0: [  7.  36.  17. -25. -12. -44. -11.   1. -15.  38. -40.  -6. -38. -21. -64.
 -25. -56. -18.  -4.  24.]
1: [ 28. -17.  11. -43. -40.  45.  31.  31.  -1. -44. -27.  31.  21.  45.  53.
  65.  -5.   5.  15. -42.]
2: [ 31.  40.   2. -35.  -1. -22. -23. -11.  -4.  28. -50. -24. -33.   0. -73.
 -10. -79.  -7.  25.  24.]
3: [ -2. -15.  31.  -1.  11. -34.  32. -16.   3.  11.   0.  45. -11. -27.  -1.
 -36.  41. -33. -19.  -2.]
4: [ 17. -60. -53.  62.  67.  40.  13. -40.  33. -19.  20. -69.  -2.   3.   0.
   1.  27.  53.  35.  41.]
5: [-55.  17. -54.   5. -26.   0. -14.  44. -16.   2.   9. -74. -37.   6. -28.
 -34. -47.  70.  38.  43.]
6: [ 14. -22. -33.  16.  43. -15.  70. -34.  33. -61.  12. -50.  49.  10. -11.
 -23.   7.  22.  21.  12.]
7: [ 62.   8.  20. -62. -95.  51.   6.  71.   3. -20. -81.  -7. -40.   0.  -8.
  31. -68.   9.  37.  -8.]
8: [-48.  11. -35.   9. -36.  30.   8.  48. -22. -12. -19. -27. -49.  -4.  -1.
  -8. -20.  52.   4.  57.]
9: [ -5.   3.  19.  56.  49.  12. -12. -14. -30.  56. -19. -28. -35. -19. -50.
  65.   2.  -5. -33.  30.]
10: [ 84. -37.  40.   5. -44.  88.  12.  27.  25.  -6. -44.  48.  10.  -2.  42.
  79.  24. -42.  -1. -27.]
11: [ 39. -26.  28. -21. -30.  37. -29.   3.   0.  37. -12.  38. -20.  -7.  32.
  35.  26.  -4.  18. -39.]
12: [-51.   4. -45.  18.  59. -19. -46. -47.  17.  -4.  43.  -3.  33.  30.  10.
 -56.  -8.  17. -15.  37.]
13: [ 95. -37.  19. -17. -45. 104. -20.  19.   4.  11. -53.   2. -22.  40.  16.
 111. -29.  36.  49. -37.]
14: [ 49. -41.  -8. -31.   8.  -5.  13. -51.  36.  -6. -24.  32.   5.  28.  19.
 -61.   9.   5.  45.   4.]
15: [-22.  13.  13.  32.  22.   2.  -6. -17. -11.  34.  -8. -13. -34.  -7. -36.
  42.  -9.   6. -25.  24.]
16: [-24.   0.  32.   3. -20.  18. -39.   7. -22.  49. -14.  60. -64. -25.  28.
  27.  35.  -7. -34.   3.]
17: [ 46. -11.  17. -49. -20.   4. -14. -15.  31. -35.  29.  45.  70.  24.  64.
  -5.  41. -27.   4. -71.]
18: [-15.  12. -37.   1.  40. -29.   6. -25.  11. -12.  13. -32.   6.  10. -18.
 -28. -18.  31.  12.  24.]
19: [-14.  40.  62. -41. -68. -29.  16.  53. -42.  33. -35.  61. -29. -18.  -9.
  19. -21. -42. -30. -31.]
20: [ 29.  19.  13.  15.  -7.  46.  -5.  24.  20. -36. -11. -10.  56.  22.  -4.
  78. -30. -34. -22.  -7.]
21: [ 25.  45.  14. -44. -35. -28.   1.  21.   4. -17. -27.  13.  26.  10. -32.
   4. -61. -32.  -4. -17.]
22: [ 11. -33. -26.   5.  44.  20.  48. -39.  45. -77.  -2. -23.  58.  33.  31.
   5.  12.  14.   7.  -3.]
23: [-58.   4.   0.  74.  25.  16.  23.  14. -14.  13.  11.  -9. -19.  -9.  -2.
  28.  18.   3. -42.  47.]
24: [-66.   7.  34.  -2. -34.  35.   6.  17. -26.  -4. -11.  33. -46. -28.  32.
  49.  31.   9. -62.   1.]
25: [ 16. -20.   6.   6.  12.  23. -24. -13.   9.  19.  13.  23.  -3.   1.  20.
   8.  22. -16.  -1.  -4.]
26: [-20.   0.   5. -10.  17.  19.   4. -32.  45. -75.  41.  24.  68.  18.  68.
   7.  39. -23. -38. -25.]
27: [  1.  -1.   7.   5. -36.  23.   4.  35. -37.  39. -41. -26. -76. -26. -33.
  20. -28.  22.  14.  26.]
28: [-10.  -1.  21.  10. -51.  25.  12.  47. -30.  29. -25. -26. -72. -40. -30.
  35.  -7.  16.  -1.  10.]
29: [ 25.  -8. -13. -36. -37. -55. -19.  26. -44.  66.   1. -19. -45. -16. -40.
 -59. -10.  26.  61. -28.]
30: [-25.  -2.   2. -12.  -3.  71.  -7. -16.  38. -65.  13.  21.  20.  28.  74.
  57.  39.  14. -35. -16.]
31: [ 10. -15.  -9.  -4.  21.  -8.  22. -32.   6. -16. -34.  13.  -5.   0.   1.
 -12.   0.   7.   5.  21.]
32: [-43.  24.   0.  15.  53.  34. -45. -42.  44. -53.  42.  32.  81.  35.  48.
  28.  24. -27. -68.  11.]
33: [ 18. -11.   3. -19. -50.  68.  20.  27.   5. -32. -30. -27. -16.   2.  21.
  64. -10.  39.   7.  -9.]
34: [-31.  24.  26.  42. -11.  20. -13.  37. -46.  36.   1. -33. -42. -34. -39.
  90. -19.  12. -48.   6.]
35: [ 44. -26.   7.  43.  23.  43.  -1.  -5.   1.  30. -35.  -9. -18.   4. -22.
  71.  -7.   2.   5.  16.]
36: [ 46.   3.  -3. -60. -52. -72.  19.  45. -23.  32.  -2.  26.  13.  15. -15.
 -87. -39.  -4.  84. -48.]
37: [-19.  14. -27. -19.  12. -50.   0. -28.   3.  -4.  10.  -2.   3.  19. -14.
 -59. -33.  19.  17.  15.]
38: [ 35.   9.  -5. -16.   5.  -3. -33. -12.  -3.  37. -40.  22. -24.  14. -22.
 -10. -44.   7.  13.  28.]
39: [-38.  35. -18.  44.  37. -34. -17.   7. -22.  41.  13. -13.   2.  14. -33.
  -4. -28.   9. -17.  35.]
40: [ 13.  42.  20. -36. -61. -28.  -3.  56. -24.  19. -19. -23. -20. -22. -42.
  -2. -50.  -7.  16. -26.]
41: [ 21.   9.   3. -11. -11.  16. -13.  -1.   9.   0. -25. -20. -20. -10. -24.
   8. -25.  17.  -3.  13.]
42: [ 84. -69.  37.  35.  12.  33.  25. -25.   7.  42. -72.  23. -50. -37. -28.
  35.  40. -31.  11.  20.]
43: [ -3.  -1. -47. -47. -31. -33.  34.  22.  10. -11. -15. -50. -26.   2. -28.
 -89. -49.  56.  70.  22.]
44: [ 33. -19. -16.  36.  29.  36.   4.   0.  -5.  15. -38. -22.  -1.  14. -31.
  65. -22.  -3.   3.  26.]
45: [ 42. -15.   4. -67. -41.  15. -19.  -5.  38. -50.  37.  21.  64.  24.  76.
 -28.  31. -14.  28. -73.]
46: [-49. -13.  34.  32.  65. -47.  59. -54.  -5.  10.   5.  74.  10. -12.  23.
  -3.  72. -53. -65.   2.]
47: [ -9.  32.  -2. -89. -63. -44.   7.  19.  -4. -19.  -9. -56. -40. -18. -17.
 -73. -44.  33.  36. -16.]
48: [-43.  28.   4.  10.  33. -55. -21. -26. -10.   1.  43.  -8.  18. -11.  -4.
  -2.  14. -14. -40. -30.]
49: [ -3.   2.   7. -10. -37. -24.  11.  58. -49.  36.   3.  51.  12.  33.  23.
   6.  -9.  -2.  31. -42.]
50: [-10.  31.  33. -35. -15. -85.   1.   8. -11.  20.  23.  66.  40.   8.   2.
 -44.   9. -63.  -5. -52.]
51: [-41.  26.  42. -16. -43.  24. -12.  21.  -5.  -1. -23.  59. -36. -36.  25.
   8.  20. -26. -63.  12.]
52: [ -6.  14. -48.  11.  28. -24.   3.  -7.  22. -29.  29. -45.  42.  22.  -6.
 -39. -30.  19.  26.  20.]
53: [ 13.  -3.  20. -39.  -4. -12.  44. -27.  24. -35. -38.  23.   6.   4.  10.
  -2.  -3. -20.  -1. -13.]
54: [-47. -29. -36. 111.  81.   3. -26. -14. -33.  37. 117. -90.  21.  -2. -11.
  46.  56.  39. -23.  -3.]
55: [ 33. -10.   4.  52.  14.  64.   6.   4.   2.  -8. -22. -40.  -3.   1. -23.
  92. -15.   4.  -3.  29.]
56: [-87.  20.  51.  21. -20. -12.   5.  13. -57.  33.  24.  65. -35. -29.  37.
  45.  63. -20. -77. -25.]
57: [-10.  15.  -3. -72. -50. -28.  13.  10. -21.   6. -24. -35. -63. -27. -26.
 -48. -44.  45.  37.  -3.]
58: [ 14. -15. -12.   5.  -9.  15. -41.  -2.  22.   6.  39.   1.  17. -29.  24.
 -31.  33.  -7.   9. -15.]
59: [  30.  -22.  -53.   78.   45.   59.  -13.   22.   12.    2.   35. -102.   23.
   13.  -24.   40.   -6.   45.   30.   34.]
60: [ 21.  10. -28.  -4.  24. -19.   5. -18.  17.  -5.  -7. -28.  19.  10. -31.
 -35. -17.  16.  30.  19.]
61: [ 12.  17.  15. -35.  -5.  -2.  14. -15.  18. -26. -18.   8.  18.   0.  -2.
  12. -21. -30. -12.  -5.]
62: [ 23.  -8.  -8.  39.  13.  65.  10.  16.   1.  -4. -32. -28.   5.  11.  -8.
  63. -18.   9.  -5.  32.]
63: [-17. -33. -23.  27.  55.  -4.  50. -37.  30. -43.  20. -25.  36.  16.   9.
 -17.  24.  18.   5.  15.]
64: [-34.  24.  -5.  -5.  20.  -6. -26.  -8.   3. -10.  15.  -5.  16.  16.   0.
   9. -21.   4. -28.  14.]
65: [ 40.   1. -22.   3.  -6.  57.  -3.  16.  45. -59. -10. -21.  58.  40.  13.
  32. -27.  10.  11.   6.]
66: [-43.  19.  -9. -69. -54.   9.  45.  17.  31. -82. -10.  34.  29.  27.  56.
 -51.  -9.   9.  -5.  -9.]
67: [ 13. -28. -40.  33.  22.  65.  -6.   7.  -6.  -5.  15. -17.  18.  57.  24.
  55.   2.  70.  32.   1.]
68: [ -7. -21. -23.  -8. -15.  36.   5.   7.  -6.  -5. -33.  -3. -42.  29.  23.
  13. -15.  55.  17.  27.]
69: [-10.  -5.   5.  41.  -4. -44. -54.  32. -37.  83.  69.   4. -17. -43. -17.
 -51.  50. -18.   6. -20.]
70: [ 14.  30.   5. -91. -48. -32.  19.   9.  27. -38. -51.  34.  15.  16.   6.
 -70. -63. -14.  25.   8.]
71: [ 46. -11.   2. -66. -39.   9.   6.  -8.  35. -60.  21.  23.  75.  30.  72.
 -11.  21. -17.  29. -75.]
72: [-12. -39. -48.  29.  75. -13.  42. -53.  26. -47.  18. -40.  31.  19.   1.
 -27.  10.  41.  16.  32.]
73: [-24. -35. -16.  52.  41.  37. -35. -26.  -8.  19.  38. -23. -22.   1.  22.
  33.  51.  33.  -8.   4.]
74: [ 10. -15.  -4.  13. -31. -20. -48.  35.  -4.  34.  65.   8.  13. -39.  16.
 -71.  46. -25.  18. -31.]
75: [ 45.  12.  -8.   0. -14.   9.  -4.  29.  -5.  22. -45. -46. -25.  -5. -61.
  15. -67.   9.  32.  22.]
76: [ -2.  -4.  34.  -5.  18. -34.   4. -34. -33.  69. -53.  43. -80. -29. -28.
   2.  14. -14.  -5.  20.]
77: [-34.  49.   6.  13.   5. -64.  -8.  37.  -1. -11.  50.  12.  79.  12. -22.
 -28. -17. -62. -22. -21.]
78: [ 51. -13. -28. -21.   3.   3. -13.  -2.  -7.  -4.  12. -15.  38.  62.   6.
  14. -33.  31.  68. -32.]
79: [-86.  21.  48.  27.  -5. -22.  -9.  18. -65.  48.  37.  62. -48. -32.  31.
  34.  61. -22. -77. -15.]
80: [ 11. -27. -38.  23. -19.   6.   0.  49. -36.  27.  46. -49.  16.  29.  11.
   5.   6.  52.  59. -43.]
81: [ 52.  14.   7. -37. -33.   0.  10.  32.  32. -32. -25.   7.  37.  -1. -19.
 -15. -46. -33.  23.  -8.]
82: [-14. -23.   7.   0.  12. -23.  -8. -21. -29.  43.  23.  -5. -45. -21.  -2.
 -14.  40.  22.   5. -19.]
83: [ 34.   7.  -3. -48.   1. -35. -42. -23.   7.  14.  -2.  -8.  -3.   0.  -9.
 -46. -19.   0.  33. -22.]
84: [ -8.  20. -14. -71. -61. -45.  18.  25.  -6.  -6. -21. -59. -47. -27. -34.
 -68. -48.  44.  37.  -6.]
85: [  9. -23.  -3.  15.  -2.  -7.  -8.   5. -26.  44.  26. -12. -15.  -9.  -6.
  -3.  18.  10.  22. -19.]
86: [-24.   5.  64.  43. -28.  24.  21.  35. -44.  42. -12. -10. -72. -66. -26.
 113.  24. -17. -65. -14.]

[  5.   8.   9. -11. -29. -42. -31.  28. -18.  48.  43.  21.  -5. -32.  -1.
 -66.  18. -41.  29. -35.] >> 74 69 85 58 50
[-38.  12.   3.  -4.  19. -61. -14. -30.   9.  13.  19.  63.  11. -10.  16.
 -82.  24. -27. -25.  13.] >> 3 50 37 48 12
[-16.  32.   5.  11.  17.  -7.  -8.  -1.   4.  -4.  -2.  -9.   4.  -5. -23.
  20. -19. -22. -30.  15.] >> 64 15 61 41 39
[ 28. -35. -11. -31.   1.  -6.  25. -43.  31. -15. -21.  25.  -2.  14.  14.
 -55.   9.  10.  39.   2.] >> 14 31 53 60 83
[ 22. -14.  29. -38.   7.   5.  38. -30.  21. -32. -24.  39.   8.  15.  31.
  33.   5. -14.  -7. -28.] >> 53 61 31 1 25
[-18.  -6.   3.   6.  22. -19.  18. -23.  -2.   2. -10.  17. -21.  -2.  -8.
 -16.   2.   1. -14.  18.] >> 31 3 64 15 18
[  30.  -22.  -55.   93.   65.   23.  -28.    1.  -14.   23.   35. -107.   21.
    8.  -61.   33.  -13.   36.   32.   35.] >> 59 4 44 54 55
[ 32.  45.  17. -21. -35. -19.  15.  47.  -5.  -7. -32. -14.  19.   6. -49.
  21. -64. -33.   9. -12.] >> 21 40 81 75 61
[ 19. -17. -58.  80.  50.  31. -16.  17.   1.  14.  34. -99.  27.  14. -41.
  32.  -2.  29.  30.  29.] >> 59 4 44 67 62
[-49.  22. -31.  19.  44.  -3. -57. -33.  11.  -1.  40.  22.  25.  26.  20.
 -27.   1.   1. -27.  28.] >> 12 64 48 18 39
[-22. -16.  18.  19.  11.  -6. -17. -20. -38.  49.  27.  -2. -58. -32.   7.
  19.  49.  18.  -9. -21.] >> 82 85 73 16 15
[ 22. -11.  27.  47.  24.  28. -22. -13.  -5.  27.   7.  43.  29.  22.  27.
  72.  26. -38. -25. -27.] >> 25 11 35 20 44
[-34.  11.  11. -47. -58.  16.  31.  18.   5. -62.  -3.  -6.   4.  -2.  51.
   6.   2.  31. -18. -23.] >> 66 33 61 53 1
[ 21. -37. -40.  22.  16.  53.  -4.   1.  -2.  -9.   3. -18.  14.  58.  34.
  52.   0.  52.  35.  -3.] >> 67 68 78 62 65
[ 10.  71.  23. -53. -49. -62.  -4.  60.  -5.   0.  -9.  23.  46.   3. -33.
 -41. -57. -56.   5. -28.] >> 21 40 81 50 77
[ -5.   0.  15. -10. -37. -30.  25.  50. -58.  46.   5.  56.  -1.  21.  22.
  15.  -2.  -2.  20. -36.] >> 49 85 19 11 50
[ 64.  10.  14. -59. -85.  37.   6.  58.   0.  -6. -71. -26. -37. -10. -13.
  32. -58.  19.  39.  -4.] >> 7 33 75 40 27
[-50.   9.  10.  47.   0.  26.  21.  25. -11.  -1. -17.  24. -27.  -8.  11.
  43.   3.  -7. -44.  44.] >> 23 24 15 51 62
[ 16.   2.   8.   2. -31.  14.   2.  35. -31.  33. -35. -31. -64. -22. -42.
  18. -32.  21.  17.  20.] >> 27 28 75 41 40
[ 70. -46.  27.  44.  23.  32.  20. -24.   5.  44. -50.  12. -43. -30. -34.
  28.  24. -28.  11.  17.] >> 42 35 44 25 9
[-17. -22.  16.  15.  20.  -9. -19. -23. -34.  46.  28.   4. -31. -22.   4.
  14.  44.   8. -13. -26.] >> 82 85 25 73 15
[ 14. -27.   1.   1. -22.  31. -29.  -4.  24.  -8.  28.  10.   4. -25.  36.
 -24.  49. -16.   0. -16.] >> 58 25 74 11 85
[ 14.  43.  13. -19. -24. -21.   5.  31.   9. -13. -23. -12.  32.  -5. -36.
  -2. -58. -36.   1.   2.] >> 21 81 61 40 41
[ 11. -40. -42.   3.  50.  25.  44. -44.  46. -71.   0. -19.  47.  30.  25.
   1.  11.  22.   7.  31.] >> 22 63 6 72 31
[-29.  25.  -9. -18. -30.  28.  -2.  29.   6. -27.  31. -18.  21.  19.  37.
  16.  -9.  20.  -8. -20.] >> 64 61 33 65 41
[ 75. -10. -26. -36.  -7.   2. -22.   7.   0.   0.  -7. -16.  44.  74.   4.
  -8. -43.  27.  73. -34.] >> 78 83 60 81 65
[ -5.   5.  12.  63.  41.   0. -16.  -7. -34.  70. -13. -23. -41. -21. -56.
  63. -10.   2. -21.  25.] >> 9 15 34 35 44
[ 24. -25.  -9.  19.  29.   1.  31. -26.  13.   3. -30. -11. -30. -12. -24.
  -9.   0.   8.  13.  34.] >> 31 41 60 18 44
[ 13. -52. -32.  52.  65.  32.   8. -49.  29. -18.   5. -52.  -4.  -2.  -7.
   5.  21.  39.  13.  34.] >> 4 72 63 73 6
[ 23.  16.  -1. -25.  14.  -4. -34. -24.  19.  23. -36.  25. -17.  25. -21.
 -15. -39.  -8.   3.  33.] >> 38 41 31 2 83
[  2. -13.  -3.  -6.  26.  -7.  14. -33.  13.  -4. -20.  12. -13.   8.  -3.
 -23.   1.   9.  -1.  26.] >> 31 60 18 41 53
[-23.  43.   3. -14.  -2. -24. -27.   9.  -9.  -2.  14.   7.  -2.  -3. -16.
 -26. -20.  -7. -22.  13.] >> 64 37 39 41 48
[-22.  21.  -1.  -9.  20.  14. -31. -24.  22. -24.  -2.  38.  22.  25.  23.
   0.  -3.  -8. -33.  17.] >> 64 61 25 31 32
[ 25. -49. -34.  23.  45.  27.  16. -41.  36. -22.   0. -55.  -5. -16. -12.
 -17.  18.  32.  23.  42.] >> 4 72 63 6 60
[  1.  27.   7. -22.  -7.  -6. -14. -11.   1.  -2. -25. -22. -23. -12. -27.
   6. -31.   0. -14.   7.] >> 41 61 64 0 38
[-32.  30.  -9.   6.  18. -10. -24.  -3.   0.  -9.  10. -15.   8.   7. -10.
  11. -24.  12. -26.  12.] >> 64 39 18 15 41
[ 31. -39. -14. -34.   9.  -9.  18. -40.  24. -16. -31.  16. -12.  19.  14.
 -51.   9.  24.  45.   5.] >> 14 31 60 53 83
[  9. -12.   2.  -1.   9.   1.  19. -23.   7.   5. -45.  18. -30.  -2.  -1.
 -22.  -9.  -6.  10.  36.] >> 31 38 41 53 61
[ 10.  24.  14. -24. -15.   5.  -4. -10.  10.  -1. -29. -14. -23. -14. -36.
   4. -29. -14.  -3.  18.] >> 41 61 0 38 2
[-38. -20. -19.  45.  48. -29.  48. -27.   8. -13.  40. -21.   6. -37.   0.
 -50.  57.   1.  -5.  20.] >> 63 72 18 3 6
[ 49.   3.  26. -95. -36. -18. -23. -33.  22.   2. -34.  20. -24.  -9.  12.
 -23. -17.  -8.  25. -45.] >> 83 53 61 70 81
[ 66. -37.  32.  10. -28.  52.  31.  12.  20. -12. -24.  -8.   8. -32.   5.
  49.  31. -27.   5. -28.] >> 10 11 33 35 25
[-32.  20. -33.   9.  48. -18. -49. -31.   8.   6.  34.  17.  30.  43.  14.
 -35.  -3.   9. -15.  28.] >> 12 64 18 37 39
[  1.   7.  36. -38. -14. -47. -17.  -4. -11.  27.  15.  55.   8.   3.  21.
 -13.  22. -29.  -9. -48.] >> 50 3 49 25 61
[ 28. -50. -37.  39.  49.  40.  19. -42.  29. -13.  -4. -44. -16. -12. -16.
  -3.  27.  35.  20.  41.] >> 4 72 63 31 6
[  8. -13.  26.   3.  13.  19. -16. -27.  -1.   7.   6.  27. -13.  -2.  33.
  53.  30.   1. -20. -28.] >> 25 11 16 85 73
[-23.  -7. -39.   6.  34. -28.  -1. -23.   2.  -5.  23. -53.  -6.  12. -27.
 -41. -16.  45.  26.  15.] >> 18 52 60 37 72
[ 16. -52. -32.  40.  52.  28.   6. -42.  24.  -2.   9. -40. -16.  -7.   3.
  -5.  37.  33.  13.  29.] >> 4 73 63 72 31
[ 13. -27. -17.  14. -18.  17. -35.  12.  14.  -1.  42. -19.  11. -32.  23.
 -42.  33.   7.  12. -18.] >> 58 74 85 25 82
[-48.  45.   6.  25.  25. -63. -14.   5. -44.  58.  21.   7. -17. -11. -48.
 -24. -15. -19. -29.  10.] >> 39 48 15 0 64
[ 61.  -3.  18. -53. -44.   8.  11.  21.  10. -12. -38.   7.   3.  10.   1.
   1. -32.  -8.  38. -35.] >> 81 21 61 53 41
[ 66. -52.  35.  42.  26.  39.  17. -20.  -6.  55. -62.   6. -64. -35. -40.
  49.  26. -26.   6.  23.] >> 42 35 44 9 76
[ 15. -16.   2.  -2.  17. -11.  18. -28.  15.   3. -39.  20. -23.  11. -14.
 -19. -11.  -8.   5.  27.] >> 31 38 53 41 60
[  2.   0.  -2.   9. -45.  24.   5.  41. -27.  31. -37. -39. -58. -14. -44.
  12. -36.  40.  19.  38.] >> 27 28 75 8 41
[-32.  25. -27.  33.  37. -25. -10.   0. -22.  23.  17. -21.   7.  19. -31.
  -3. -24.  16. -10.  36.] >> 39 18 64 15 60
[ 11.  17. -26.  -5.  22. -27.  -2.   6.  19. -34.  33. -36.  76.  39.  -4.
 -34. -29.   3.  26. -11.] >> 52 60 18 37 78
[ 10.  16. -27. -25.   0. -33. -16.  19.  16. -23.  31. -29.  70.  28.   1.
 -41. -28.   1.  29. -26.] >> 52 60 37 78 83
[-43.  23. -26.  25.  52. -18. -46. -38.   6.   3.  26.   5.  20.  26.  12.
 -31.  -3.   7. -29.  31.] >> 12 64 18 39 48
[ 18.   0.  11.  63.  41. -15. -13. -12. -47.  76. -11. -38. -49. -22. -69.
  48. -14.   8.  -7.  14.] >> 9 15 35 34 44
[ -6.  -9.   8.   6. -39. -31.  16.  60. -64.  68.   6.  61. -11.  21.   8.
 -10.   7.  -4.  38. -35.] >> 49 85 19 29 82
[ 66.  -4.   9. -41. -73.  61.  -7.  40.   7.  -3. -68. -40. -49. -11. -25.
  33. -53.  14.  39.   3.] >> 7 75 33 27 41
[ 14.   2.   1.  -3. -26.  -8.  12.  55. -40.  28.  -5.  55.  20.  39.  18.
  19.  -9.  -3.  36. -39.] >> 49 85 11 1 25
[-54.   2. -25.  13. -21.  30.  13.  42. -17.  -9. -28.   2. -45.   7.   1.
 -16. -21.  41. -17.  59.] >> 8 68 27 5 41
[ 13. -10.  -4.   5. -18.  25. -56.   6.  19.  -1.  43.  -6.  22. -15.  30.
 -27.  35.  -4.   1. -14.] >> 58 25 74 85 64
[  9. -10.  14. -16. -10.  77.  -8. -20.  32. -49. -19.  33.  24.  24.  60.
  55.  27.   3. -31.  -8.] >> 30 1 26 65 25
[-35.  16.  19. -55. -42.  15.  41.   9.  21. -78. -10.  13.  14. -10.  47.
  11.  14.   8. -33. -22.] >> 66 53 61 30 1
[-49.  28.   0.  55.  34.   0.   0.   0.   8. -30.  60.  18.  80.  27.  25.
  29.  18. -41. -61.  12.] >> 32 26 64 48 77
[ 60.  14.  17. -66. -81.  30.  19.  48.   5.  -8. -73. -19. -38. -13. -32.
  13. -49.   3.  44. -15.] >> 7 40 75 81 41
[ 23. -24.  29.  19.  10.  53. -25. -21. -19.  28. -24.  11. -38.  -3.   9.
  89.  21.  14. -17. -10.] >> 35 11 25 55 44
[-55.  14. -16.  67.  28.  17.  28.  23. -22.   1.   4.   0.  -6.  -2. -11.
  22.  -3.   2. -36.  51.] >> 23 15 39 64 62
[  0. -34.   9.  33.  12.  22.  -4. -21.  13.   8.   4.  15. -27. -34.  11.
 -17.  44. -11. -20.  14.] >> 25 3 58 82 31
[-45.  -6.  -3.  72.  29.  33.  23.  12. -25.  16. -13.  12. -31.  -8.  -5.
  52.  16.   6. -44.  48.] >> 23 15 9 62 34
[ 21. -28. -53.  92.  59.  29. -20.   9.  -8.  28.  54. -96.  26.   4. -43.
  37.   0.  34.  20.  20.] >> 59 4 54 73 44
[-33.  31. -11.  10.  18.  -3. -10. -16.   5. -22.   9. -30.  -8.   3. -14.
  11. -25.  18. -24.  25.] >> 64 18 15 41 39
[ 15.   3.   0.  65.  46.  11. -23.  -8. -41.  68. -12. -39. -43. -17. -74.
  61. -16.   7.  -6.  32.] >> 9 15 35 44 34
[-13.  -9.  48.   2.  10. -55.  55. -27.  -9.  28. -29.  70. -38. -45. -17.
 -35.  42. -54. -25.  11.] >> 3 76 46 53 31
[ 72. -44.  23.  28.  15.  21.  21.  -3.   5.  39. -42.  16. -21. -27. -24.
  22.  20. -32.  22.   3.] >> 42 35 44 25 11
[ -1.  -2.  -2.  -8.   4.  -4.  15. -17.   8.  -9. -22.   3. -22.   1.  -8.
 -15.  -8.   1.  -2.  22.] >> 31 41 61 53 60
[-69.  29.  -9.  59.  66. -13.   3.   1.   9. -46.  78.   6. 119.  36.  28.
  32.  19. -35. -57.   2.] >> 32 26 77 48 64
[ 79. -14. -31. -45.  -4.  -1. -38.   0.  26. -20.   5. -14.  67.  68.  11.
 -18. -47.  22.  85. -54.] >> 78 83 65 71 81
[-56.   8. -17.  20. -33.  25.  -7.  43. -28.  20.   2.  -2. -63. -16.  -8.
 -19.  -5.  41. -14.  46.] >> 8 27 28 68 5
[  5.  60.   8. -27. -16. -48.  14.  23.   9. -22. -15. -16.  50.   3. -36.
 -28. -56. -43.  -2.  -5.] >> 21 81 61 77 40
[-10. -11.  19. -38.  16. -13.  73. -65.  51. -74. -52.  56.  12.   0.  31.
 -28.  16. -28. -20.  15.] >> 53 31 61 3 14
[  6.   9. -36.  12.  37. -26. -12.  -6.   2. -14.  39. -21.  54.  35. -12.
 -29. -21.  -1.  20.  -7.] >> 52 60 18 37 64
[  6. -34.   4.  93.  41.  28. -25.   8. -35.  51.  52. -17.  -1. -16.  -3.
  75.  70.   1. -20. -16.] >> 73 9 54 85 23
[-60.  42. -16. -55. -57.   2.  16.  23.  15. -80.   3. -23.   7.   6.  27.
 -47. -35.  37.  -7.   0.] >> 66 47 70 8 37
[-14. -19.   7.  -6.  -3.  83.  -9. -25.  30. -42.  -7.  34.  10.  28.  79.
  62.  34.  16. -40.   5.] >> 30 26 25 1 33
[-33.   3.  26.   4. -34.  29. -14.   7.   8. -16.  11.  52.  -2. -27.  41.
 -13.  47. -33. -53.   8.] >> 51 24 25 16 3
[ 73. -41.  17.  35.  12.  25.  20.  -9.  -4.  52. -66.  12. -56. -30. -42.
  23.  12. -20.  24.  22.] >> 42 35 44 76 27
[-38.   7.  17. -53. -67.  23.  46.  18.  11. -79. -13.   3.  -8. -15.  57.
   6.  15.  26. -23. -21.] >> 66 33 53 1 30
[-51.   4. -34.  15. -31.  22.   3.  49. -23.   8. -22.  -3. -61.  -3.  -5.
 -12. -12.  38.  -3.  60.] >> 8 68 27 5 28
[-15.  -6. -41.  16.  44. -20. -14. -36.   2.  -9.  32. -56.  -6.   5. -12.
 -22. -13.  46.  14.  22.] >> 18 52 60 37 72
[ 20. -22. -37.  91.  59.  34. -21.  19. -10.  25.  35. -91.  16.   9. -50.
  60. -14.  27.  24.  19.] >> 59 44 55 62 4
[  7.   6.   1.  -1. -48.  12.   6.  47. -35.  39. -46. -18. -74. -29. -39.
  11. -26.  24.  25.  21.] >> 27 28 75 41 40
[-55.  35.   5. -64. -52. -23.  29.   6.  11. -42. -18.  31.  -7. -14.  26.
 -51. -19.   5. -20.   2.] >> 66 70 53 61 37
[ 78. -49.  25.  34.  13.  32.  17. -12.  16.  43. -54.  10. -35. -43. -33.
  22.  25. -38.  18.   9.] >> 42 35 44 25 11
[  1.  -2.   0.  -5.  29.  -6.  10. -16.  11.  -7. -26.  16. -13.   6.  -2.
 -12.  -6.   3.   6.  24.] >> 31 41 60 61 53
[ 17. -58. -42.  54.  52.  38.   7. -37.  23.  -5.  12. -67. -15. -10. -13.
  -2.  33.  45.  27.  39.] >> 4 72 59 73 63
[ 36.   0. -21. -36. -27. -28. -36.  26.  -3.  18.  17.  -6.   4.   7.  -4.
 -60. -11.   2.  50. -24.] >> 83 29 36 85 58
[ 42. -37.  37.  -7. -36.  56.  -9.   7.  -2.  18.  -6.  49.  -4.  -9.  50.
  54.  44. -20. -11. -45.] >> 11 10 25 1 16
